(in the rows, 128 means zero)
Rows swapped in pairs by one turn or mirror: which row each one swaps with:
Puz: [122 145 147 177 122 126 131 115 130 170 104 109 131 142 119 136 114 167
 122 125 147]
Pibo: [134 152 128 164  91 164 129 130 149 129 101  95 105 111 115  94 126 131
 129 162 142]
kezaf: [ 91 145 143 190 112 144 128 163 129 152  99  92 112 129 118 115 116 149
 135 151 152]
dag: [127 145 135 148 104 146 116  73 136 139 102 106 110 116 119 107 122 156
 131 155 155]
zam: [104 154 119 184  89 142 107  91 138 141 107 114 113 128 116  95 119 148
 130 159 157]
bam: [103 164 129 163 103 151 148 134 156 138  80 117 129 125 135 129 130 129
 113 126 146]
Gop: [123 153 144 172 110 127 107 115 144 167 111  73 100 121 113 120 131 162
 117 145 160]
tel: [ 84 144 138 171 119 139 114 144 137 151 100  79 115 132 108 111 120 115
 121 143 150]
resad: [113 149 127 143 117 145 149  87 144 140 106 123 113 123 142 120 114 156
 125 144 159]
tad: [ 91 110 150 160  99 122 123 126 127 158  94 110 119 129 125 112 109 132
 108 127 169]
rutaf: [135 140 126 183  96 161 127  96 139 148 100 133 109 128 125 105 112 146
 130 150 159]
Lav: [106 148 159 134 110 144 133 132 150 151 100 139 119 124 129  99 121 129
 121 142 166]
zatel: [119 151 144 148 121 141 136 121 134 140  90  94 138 152 120 117 125 123
 113 138 127]
fiker: [ 95 146 139 190 100 143 137 123 143 153  95 117 116 117 114 129 120 105
 123 131 143]
kipi: [102 124 124 166  87 153 128 123 132 125 114 103 119 110 110  92 144 127
 126 145 145]
voda: [137 139 121 135 119 143 125 126 132 148 108  94 102 128 116  99 124 172
 127 155 155]
bak: [103 140 129 163  72 133 120 131 132 148 123 112  84 122 129 121 113 163
 136 148 163]
Zupot: [ 88 142 163 192 106 145 101 130 133 151  95 110 109 147 114 122 119 146
 127 141 151]
Zur: [ 96 139 169 152 107 144 152 100 135 136 104  93 114 127 135 112 127 126
 123 161 147]
Geruz: [122 152 115 184  96 142 129 125 159 142  82  94  94 101 127 115 130 154
 124 146 155]
gub: [124 130 131 182 128 147 149 129 131 145  82  89 110 127 118 123 101 145
 130 131 136]
gavi: [109 154 149 146 101 139 134  86 151 139  99  82 122 127 114 118 132 123
 114 131 158]
dide: [102 142 160 132 112 137 143  93 145 149 103  93 118 127 111 110 129 147
 117 118 162]
Kadid: [ 88 139 129 168 103 139  90 153 127 145 103  88 113 133 128 111 117 135
 123 140 154]
Livar: [113 134 145 156  93 131 123 126 133 169 103 120 124 155 134 126 110 133
 119 121 176]
Sibo: [110 156 159 171 127 150 115  99 132 149  95  90 106 134 116 108 106 173
 131 146 144]
zisi: [146 144 106 158  98 133 121 111 134 150 109 114 112 125 112 120 126 160
 141 130 164]
pefi: [113 144 153 146  90 134 121 165 136 153 105  84 120 141 120 115 119 128
 125 140 154]
Rol: [ 89 144 154 163  84 124 152 147 133 146  97  98 125 142 130 123 130 140
 142 147 156]
Nupul: [109 154 139 157 105 142 106 101 159 153 113 118 100 111 119 112 129 160
 123 124 179]
Fodu: [117 133 163 167 118 143 117 117 121 154 101  83 103 128 114 111 105 170
 137 160 159]
ridu: [105 146 101 139 107 157 143 106 137 133  99 104 114 131 120 117 118 121
 132 145 153]
tupat: [111 159 113 139  94 131 149 115 141 140 117  88 113 149 121 119 121 151
 144 131 160]
sonop: [117 148 131 166  92 144 138 153 133 150 105 117 110 125 124 117 127 187
 138 147 159]
besu: [118 144 136 186 107 121 118 155 138 146  95 102 106 119 126 117 121 171
 140 158 152]
vata: [ 97 141 126 136 100 138 115 162 118 152 110 111 109 128 125 111 121 157
 132 135 157]
Poso: [137 159 153 174  92 142 102 127 147 148 104 126 115 131 117 104 120 165
 111 138 137]
mika: [102 162 155 152 139 147 126 107 127 151  88 114 129 123 111 107 115 141
 146 151 146]
bukop: [126 140 149 133  94 127 114 103 132 139 100  98 113 120 117 119 124 172
 111 119 144]
vura: [113 149 138 118  90 142 138 128 142 146 103 124 113 112 133 102 130 160
 139 130 156]
daf: [ 96 129 137 150  88 149 126 101 154 134 108 119  94 114 115 106 141 141
 118 136 174]
metor: [121 165 150 178 113 148 115 134 138 156  79 115 130 124 121 115 119 149
 131 125 121]
gab: [ 93 137 183 178 106 147 127 112 130 141 101 126 123 136 127 118 114 147
 129 133 143]
Verok: [114 137 141 156 115 140 137 122 121 137  85 120 130 146 140 131 101 122
 138 135 145]
pumad: [ 99 149 119 157  76 145 144 124 157 122 109  92 107 114 125 111 140 139
 112 134 154]
Robar: [102 150 133 155  91 123 150 126 159 123  94 108 125 119 135 118 140 121
 124 139 151]
vegi: [109 132 167 151 121 126 115 110 120 166  91  98 131 140 117 129 113 138
 124 133 155]
movip: [113 154 119 172  99 160 127 125 134 128  93 117 125 114 113 108 135 128
 118 133 119]
lipud: [124 124 124 170 102 138 122 140 112 156 102  90 116 145 105 130 109 160
 127 132 138]
vutet: [105 125 128 157  80 144 127 121 135 123 121  85  96 119 111  95 131 151
 119 154 145]

ridu is swapped with lipud
tel is swapped with vutet
tupat is swapped with gub
bukop is swapped with mika
sonop is swapped with bam
movip is swapped with vata

